In the rows, 128 means zero.
The rows of R fall into several groups, and each row is roughly a mix of its group's hidden directions.
R, 84 rows:
[[151 116 113  89 140 186 110  78 136 111]
 [ 95 124 115 116 110 166 184 102 133 173]
 [146 105 171 151 176  76 131 104 142 126]
 [156  99 128 149  76 149 132  81 112 165]
 [178 105 122  74 144 171 112 107 117 117]
 [142 131  67 102 142 148 165 171 150 111]
 [175 151 114 161 131  90 123 160 179 128]
 [152 147 106 138 111  90 148 174 183 111]
 [ 90 144 182 150 136  82 117  93 109 120]
 [163 115 132  84 144 186 117 145 141 167]
 [ 95 111 107 123 104 151 174  94 101 175]
 [ 74 153 165 112 123  77 119 145 142 101]
 [134 129 160 134 155 157 124 193 153  88]
 [ 91  77 143 137 167 140 128 131  73 118]
 [138 155 180  84 140  96 125  97  92 113]
 [164 181 168 155 140 110  96 120 161 130]
 [ 63 165 153 164 104 100 131 131 123 140]
 [160 131 113 100 144 168 143 164 169 173]
 [109  91 135 128 113 199 118 102  94 138]
 [147 170  97  81 137 131  83 147 108 157]
 [170  88 153 103 166 167 103 121 134 156]
 [139  71 113 180 154 108 147 128 136 162]
 [128 184  98 114 124 108 179 138 171 126]
 [120 183 168  84 114 101 140 144  96 140]
 [148 148 168 172 169 103 119 164 145 101]
 [145 165  86  87 131 115  93 127 102 171]
 [127 154 136 143 119  61 119 161 175 116]
 [151 147  64  94 102 144 155 140 163 133]
 [186 125 109 174 110  99 118 132 163 154]
 [112 122  95 149  85 137 130 197 110 145]
 [118 158 155  94 107 161  95 139  99  78]
 [132 172 106  92  98  91 103  82 110 137]
 [ 98 145 117  70 107 165 123  84 108 143]
 [185 126 133 179 159 133 144 165 147 111]
 [135 139 168 147 133 103 131 142 175  65]
 [167 150 110 129 146 159 168 173 157  95]
 [125  90 144 149 120 100  98 108  71  89]
 [178 106  93 172 168 120 123 159 140 137]
 [189 106 154  85 169 120 124 108 119 119]
 [ 76 117 121  75 115 159 162 131 103 105]
 [125 177 111  99 109  70 128 144  90 117]
 [126 183 137  70 123 163 142 133 144 159]
 [109 132 167 119 105 180 137  93 163  91]
 [122 135  97 140 112  91 140  91 112  61]
 [136  63  86 159 123 112 154 160 120 130]
 [166 111  94 137 151 110  76 104 130 173]
 [132 170 143 114 134 130 161 174 163  79]
 [166 106 110  88 145 190 113 104 143 129]
 [ 63 116 141  82 107 144 142 111  95 115]
 [161  89 139 164 171 140  89 153 157 121]
 [129 181  92  74 119 124 118 119 119 170]
 [171 123  62 115 141 172 137 127 132 149]
 [119 124  64  92  92 113 155 150 158 130]
 [125  79 130 181 133  87 112 118 104  95]
 [100 134  99 103 190 109 119 173 132 105]
 [154  86 170 114 165 159  93 107 126 153]
 [ 90 184  97 138 102 127 162 143 164 138]
 [109  77 147 151 123 196 143 108 125 132]
 [185 112 123 103 162 137 147 161 162 160]
 [ 95 155 105  96  95 131 175 106 102 165]
 [101 170 129 109  89  83 171 114 114 108]
 [107 153 168 123  96 116 144 113 140  60]
 [ 73 135 184 129 128  83 115 135 121 104]
 [ 84 166 170 107 102  86 106 114 143 119]
 [154 147  86 104 140 101  84 137  94 169]
 [132 150  95 106 137 137 145 100 171 191]
 [ 66 150 141 175 107  93 127 107 123 112]
 [174 156 138  67 159 129 154 118 152 135]
 [160  80 143 111 155 157  94  83 113 111]
 [106 151 162 132 110 103 168 151 137  67]
 [ 90 163  89 146  80 123 150 169 128 128]
 [124 126  95 129 124  81 142 151  63 156]
 [174 118  63 113 121 128 158 157 140 103]
 [163 155 150  83 167 110 152  90 154 118]
 [169 138 109 136 160  74  83 159 132 132]
 [ 98 105 178 159 171 110 120 148  98 101]
 [124 172 149  89 105 137  91 135 103  78]
 [ 99 137 131 108  76 134 138  71  88 119]
 [ 93 124 106  73  92 156 132  88 108 146]
 [108 140 144 132 119 156 124 181 142 194]
 [182 104  85 141 112 173 146 111 125 156]
 [120 134 146 140 128  91 144 188  94  83]
 [142 113 102 118 127 154  90  70 128 177]
 [123 131 198 169 135 107  95 105 111 132]]

Here is one row of each group, with its name. Which group are the others in?
[145 162  87  84 135 129  91 135 106 174] => Y
[113 129 192 165 166 103 109 142 114 104] => M
[112 122  92 160  93 127 139 197 124 146] => W

[ 98  99 135 113 128 151 103  78  77 157] => M
[133  89  73 132 174 133 144 172 119 119] => M
[162 153  95 121 146  64  93 134 129 149] => Y
[127 109  99 175 116  71 145 144 116  89] => W
[147 145 138  97 131 173  57 119 131 112] => Y
[120 161 120  97 113 151 142  75 179 152] => Y
[181 127 125 184 150  95 107 146 153 142] => M
[102 153 117  65 110 170 128  91 115 136] => M
[148  84 111 177 120  88 148 170 142 122] => M
